Where one turn sends some rows of the set: a few examples, then the rows asked:
Kisa: [ 2.72 -1.97 -1.06  0.54 -1.62  2.11  2.57 -1.94 -1.34 -1.98  1.24  1.46
  0.84 -1.93]
bov: [-0.74  0.27  3.07  0.83 -0.85  0.17  1.59  1.34 -0.15  0.84 -0.95  1.77
  0.51  2.95]
San: [-3.93 -0.48  0.20 -0.56  0.96  2.56  1.22 -0.70 -0.80  1.66 -0.08 -0.95
  0.17 -1.82]
vodev: [ 2.83 -2.30 -0.06 -0.18  2.45  0.61  1.25 -3.63 -0.86  0.19  0.61  0.74
 -0.68 -0.27]
Koze: [-1.78  2.30  2.42 -0.42  1.65  2.62  1.04 -1.29 -1.10 -1.58  0.38 -0.55
  0.17 -2.75]
gemak: [ 2.33 -1.83 -0.34 -0.17 -1.20  3.70  1.61 -3.09 -0.96 -0.92  1.30  1.45
 -1.23 -0.79]
kip: [-1.43 -0.61  3.12  1.56 -1.75  0.89  1.86  1.70  0.23  0.97 -0.76  0.77
  0.91  2.30]
vufo: [-1.53  2.44 -2.16  0.46 -0.31 -0.33  0.77  1.28  0.10 -0.97 -0.22  1.75
  0.08 -0.77]
noka: [ 2.39 -1.88 -0.42  0.16 -1.68  3.16  2.21 -2.52 -1.42 -1.67  1.61  1.79
 -0.15 -1.44]
sokev: [-3.92 -0.35 -1.62 -0.17  0.22  1.32  1.14  0.28 -0.39  1.90 -0.30 -0.03
  0.20 -1.03]
fabuv: [ 1.57 -3.18 -1.20  2.11 -0.11  0.15  1.33 -3.21 -0.11 -0.11  1.94  0.02
  1.63 -2.19]
subeb: [ 3.17 -1.97  0.33 -0.54  1.76  1.78  1.54 -2.31 -0.92 -0.64  0.39  1.30
 -2.10  0.58]
dev: [-2.98  0.61  1.94 -0.70  1.57  3.05  1.21 -1.51 -1.05  0.24  0.17 -1.18
  0.12 -2.55]
kame: [ 2.18 -2.69 -0.71  0.97  1.62 -0.05  1.24 -4.00 -0.51  0.44  1.20  0.29
  0.87 -1.50]
sesu: [-1.86 -0.54  3.94  2.71 -1.44  0.70  1.14 -0.42  0.84  1.05  0.01 -0.86
  2.55  0.25]
Tek: [-0.08  1.26  3.30  0.68  0.17 -0.68  1.06  0.09 -0.37  0.71 -0.81  2.13
  0.73  2.88]
Zof: [ 1.69 -2.85 -0.78  2.27 -2.58  2.30  1.93 -0.42  0.08 -1.86  2.03  0.74
 -0.27 -1.26]
pap: [-0.93 -3.33  2.79  1.12  0.29  0.93  1.51 -1.24  0.53  2.23  2.93 -1.92
  0.37 -0.65]
vaz: [ 2.92 -2.27 -1.82  0.76 -1.07  1.08  2.50 -1.80 -0.85 -1.56  0.52  0.90
  1.34 -2.07]
nuz: [ 0.06  1.64  3.77  1.11  0.80 -1.10  0.60 -1.34 -0.15  0.75 -0.35  1.70
  1.52  1.93]
sigo: [-0.96  3.56  1.12 -0.84  2.66  0.73 -0.03 -0.01 -0.47  0.30  0.18  0.41
 -0.15  0.43]
tani: [-1.22  0.36  4.17  2.51 -0.41 -0.20  0.56 -1.66  0.64  0.94  0.20 -0.41
  2.91  0.11]
zamef: [ 2.28 -2.44 -0.20  1.14 -1.76  2.95  2.07 -0.09 -0.26 -2.11  1.48  1.29
 -1.77 -0.10]
nibeg: [ 2.49  0.65  1.61  0.79  0.07 -1.75  1.44  1.19  0.48 -1.42  2.48  1.77
 -0.86  1.33]
pif: [-0.28 -2.66 -0.18  1.32 -1.34 -0.85  1.80  1.98  1.09  1.47  2.13  0.32
 -0.48  1.32]
pipa: [ 1.28 -3.18 -1.17  2.67 -1.85  1.07  1.63 -1.65  0.07 -0.96  2.29  0.24
  1.09 -2.15]
sud: [ 0.20 -1.69  4.26  0.73  1.31  0.87  1.26 -2.30  0.11  0.84  3.17 -1.59
  0.35 -1.12]
Duzu: [-0.76  3.56  1.45 -0.04  1.11  1.39  0.79 -0.44 -0.68 -2.75  0.26  0.55
  0.17 -2.38]
pas: [-2.25  2.06  1.23  0.61  2.09  0.37  0.34 -0.81 -0.28  0.88  0.80 -1.71
  2.61 -2.09]
bar: [-1.32  3.30  0.75 -0.90  1.26  1.50  0.42  1.47 -0.60 -0.02  0.28  1.10
 -0.90  1.19]
Fupur: [ 2.53 -2.39 -1.54 -0.09  0.06  2.40  1.10 -3.42  0.41  0.29 -0.15  0.18
 -1.03 -0.52]
Reb: [-2.26  2.41  0.32 -0.24 -0.36  2.08  0.87  2.78 -0.63 -0.10  0.71  0.99
 -0.63  0.92]
farad: [-1.34  3.08  1.30 -0.28  3.02  0.29 -0.15 -0.98 -0.30  0.67  0.30 -0.81
  1.38 -0.90]
palal: [ 2.73 -2.51 -2.11  0.29  0.18  1.25  1.47 -2.88  0.42  0.00 -0.50 -0.01
 -0.03 -1.07]
Nekez: [-0.71  3.66 -0.46  0.38  0.35  0.16  0.65  0.69 -0.20 -2.46  0.01  1.51
  0.11 -1.45]
lor: [ 2.94 -2.47 -2.18  0.67 -0.32  0.75  2.04 -2.29 -0.17 -0.68 -0.22  0.24
  0.97 -1.68]
pufaz: [ 1.73  0.05  4.57  0.56  1.74  0.09  1.06 -2.07 -0.13 -0.77  3.10 -0.38
 -0.03 -0.77]
Lokan: [-3.53  0.85  0.37  1.14 -0.90  1.81  1.27  1.98 -0.43  0.54  1.39 -1.10
  2.14 -1.50]
Vukap: [ 2.85 -2.10  0.33 -0.03 -0.02  2.84  1.89 -0.89 -0.65 -1.55  0.74  1.55
 -2.61  0.69]
gupe: [ 1.26 -0.91  0.10  1.13 -0.99 -1.64  1.65  2.22  0.88 -0.02  2.19  1.50
 -0.83  1.77]
Foli: [-1.89 -0.95  3.52  2.28 -2.04  1.07  1.54  0.98  0.62  1.00 -0.35 -0.30
  1.75  1.15]
Sozaf: [-2.95  0.87 -2.62  0.21 -0.32  0.14  0.88  1.15  0.05  0.89 -0.43  1.05
  0.06 -0.59]
vamug: [-3.16  1.36  0.19  0.59 -1.23  2.30  1.29  2.89 -0.54  0.20  1.16  0.14
  0.72 -0.16]
muvig: [-1.15 -3.70  0.92  1.28 -0.85  0.11  1.72  0.58  0.88  2.48  2.51 -1.09
  0.01  0.36]
Rak: [-3.15  1.11  0.72  1.13  0.47  1.04  0.84  0.41 -0.30  0.82  1.21 -1.82
  2.92 -2.24]
dami: [-0.42  1.30  4.19  1.86  0.54 -0.82  0.27 -2.14  0.29  0.79  0.02  0.52
  2.44  0.84]
Kezam: [ 2.67  1.07  3.40  0.54  1.28 -1.01  1.16 -0.61  0.08 -1.68  2.77  1.02
 -0.52  0.26]
viso: [ 2.31 -2.02 -0.81 -0.30 -0.50  3.35  1.18 -3.51 -0.22 -0.08  0.55  0.82
 -1.56 -0.41]

pas moves to vamug
Nekez moves to dev
bov moves to dami
Now these:
pufaz moves to muvig
vodev moves to pipa
viso moves to lor

Where one turn sends some rows of the set: a few examples, then the rows asked:
Suful: [-1.09 -2.60 -1.26 -0.87 -0.13  1.54  2.60  0.67 -1.76 -1.58 -3.23 -3.75
 -0.63 -1.20  2.12]
situf: [-3.64 -0.27  2.92  1.37 -0.17  0.60  2.36 -1.18 -3.08 -0.86 -1.04 -1.58
  1.12  0.43 -0.92]
Nopu: [-3.58 -1.90  0.58  1.70  0.22  0.62  1.43 -1.79 -3.20 -3.10  0.20 -0.50
  1.72  0.63  1.49]
sesad: [ 0.29 -2.74 -1.88  0.57  1.25 -1.50  0.69  0.56  0.24  1.20 -3.00 -1.64
 -1.90 -1.01 -1.10]
vubod: [-0.94 -0.03  0.78  3.73 -0.44 -0.32 -0.16  0.90 -3.58 -0.14 -2.35 -2.14
 -0.61 -2.10  1.27]
Noguz: [ 0.64 -1.92 -3.11  2.80 -1.38  1.97 -0.53 -1.38  0.56 -0.39 -1.72  0.40
 -1.62 -1.53  1.51]
lef: [-2.66 -0.74 -2.61  2.87 -0.44  0.67  3.14  0.94 -0.09 -1.32 -1.21 -1.18
  2.12 -3.39  1.01]
Navi: [ 2.31  0.23  0.81  1.00  0.82  0.04 -0.38 -1.70  1.83 -1.65 -1.39  0.06
  1.69 -1.60  0.67]
Tik: [ 1.72 -1.12 -2.76  1.60 -0.97 -0.81  1.40 -4.02 -0.67 -1.39 -1.39 -1.24
  1.09 -0.78  2.11]
Tetov: [ 2.16  0.40  0.67 -1.28  1.09  0.60  2.29 -0.34 -0.42  1.24 -2.59  0.52
 -1.59  0.94 -0.02]
kap: [-1.56  1.88  1.07  0.45 -0.71 -0.33  2.24  2.85 -2.20 -0.39 -3.05 -1.53
  1.83 -0.31 -0.59]
Moge: [ 1.00  0.21 -1.80 -1.04  0.67 -1.05  3.29 -1.07 -4.62 -1.85 -2.48 -0.56
 -0.78 -1.04 -0.06]
Dep: [ 1.48 -0.28  0.88 -0.38  0.66 -0.76  0.56 -0.23 -3.29  0.34 -0.84 -0.48
  4.13  1.23 -1.30]
mok: [-0.72 -1.44 -2.48 -0.02 -0.40  3.41  2.22 -2.74 -2.92 -2.84 -1.57 -1.55
  2.46  1.10  0.30]
mizat: [ 1.75  0.32 -1.28 -1.32  1.41  0.77  0.60  0.78  0.51  0.68 -2.49  2.09
  1.41  0.12  1.70]
kadem: [-0.30 -0.69 -1.32  2.55  0.86  0.49  4.74 -0.81  0.53 -1.49  0.81 -0.56
  1.78  0.36  1.54]
Fusim: [ 0.00 -2.54 -2.36  1.05 -1.68  0.91  3.35  0.05 -1.29  3.03  0.13  0.23
  1.57 -1.18 -0.94]
tov: [-1.02 -2.64 -1.22 -1.79  0.46 -1.16  1.25  0.06 -0.59  0.34 -0.73 -0.97
 -2.03  1.60 -1.23]
gev: [-1.94 -1.13  0.07  2.09 -1.87  0.29  2.11  0.95 -4.79 -0.19 -1.13  0.25
 -1.23  1.08 -0.97]
geges: [ 0.65 -1.57  1.15  1.65 -1.66  1.67  1.03 -1.70 -1.90 -0.69 -3.01 -4.82
  1.01 -0.82 -0.93]
lon: [-0.43 -1.05  0.89  3.20 -1.23  0.77  2.60 -0.62 -1.72 -2.43  1.69 -0.16
  3.44 -0.32  0.61]
Zele: [ 1.53 -1.63  1.00 -1.42  1.57  1.31  1.29 -1.71 -5.28 -0.43 -0.93 -0.69
  1.94 -0.40 -0.12]
bapid: [ 0.40  0.44 -0.09 -1.31  1.79  3.76  1.16 -1.46 -2.88 -2.46 -0.34 -1.02
  2.55  0.75  1.23]
deve: [-1.12 -0.68 -1.17  1.58  0.66 -0.45 -2.09  1.34 -1.33 -0.35 -0.38  1.59
  2.25  1.84 -0.53]
rane: [ 0.17 -0.16  1.65  1.84  0.11  1.73  0.39 -0.99 -1.65  0.91 -2.23  2.92
  3.43 -0.98 -1.55]
siki: [-1.17  0.63 -1.74 -0.78  0.61  2.19  2.64 -2.56  0.54  1.05 -0.88  2.40
  2.39 -0.18 -0.20]
bez: [ 0.56 -1.55 -3.05  2.00 -1.63  0.74  0.57 -0.15  1.32  1.41 -2.12 -1.26
  0.20  0.03 -1.67]
forob: [-1.73 -1.98 -0.23  2.82  0.59  2.00  2.39 -0.63 -1.55 -1.67 -1.19 -2.85
 -0.70 -4.02  0.08]
puni: [ 0.70 -1.81 -0.32  0.85  2.59  0.12  1.95  1.35 -1.55 -0.14  1.41 -0.30
  1.96  0.16 -3.00]
pof: [-1.13 -0.09 -0.47 -0.05 -1.55  2.78 -1.42 -1.20 -0.20 -0.27 -3.54 -2.16
  0.34 -2.11  1.99]
poze: [-3.23 -2.99 -0.49  2.08 -1.96  0.94  3.07  0.84  0.42  1.35 -1.43  0.27
  1.24 -1.64 -0.67]
bet: [ 0.55 -2.03 -1.57  0.70  2.49  1.98 -0.12 -0.72 -1.12  0.52 -0.72  1.87
  2.18 -3.72  1.04]
Tuzan: [-0.47 -1.35  1.52  2.03  0.28  1.60  1.74 -3.90  0.07 -1.02 -1.97  0.11
 -1.59 -1.37  2.02]
Sataz: [-2.24 -2.15  2.58  1.98  2.63  1.22 -0.26  1.80 -1.67 -0.01 -1.68 -1.00
  1.42  0.22 -1.11]
Luv: [ 1.26  1.14 -1.89 -0.56  0.91  0.45  0.32 -2.24 -3.44  0.22 -3.41  0.17
 -1.46  0.42  0.11]

puni moves to siki
vubod moves to Sataz
bapid moves to Luv
Now these:
Dep moves to mizat
lef moves to Nopu
geges moves to kap
mok moves to Moge

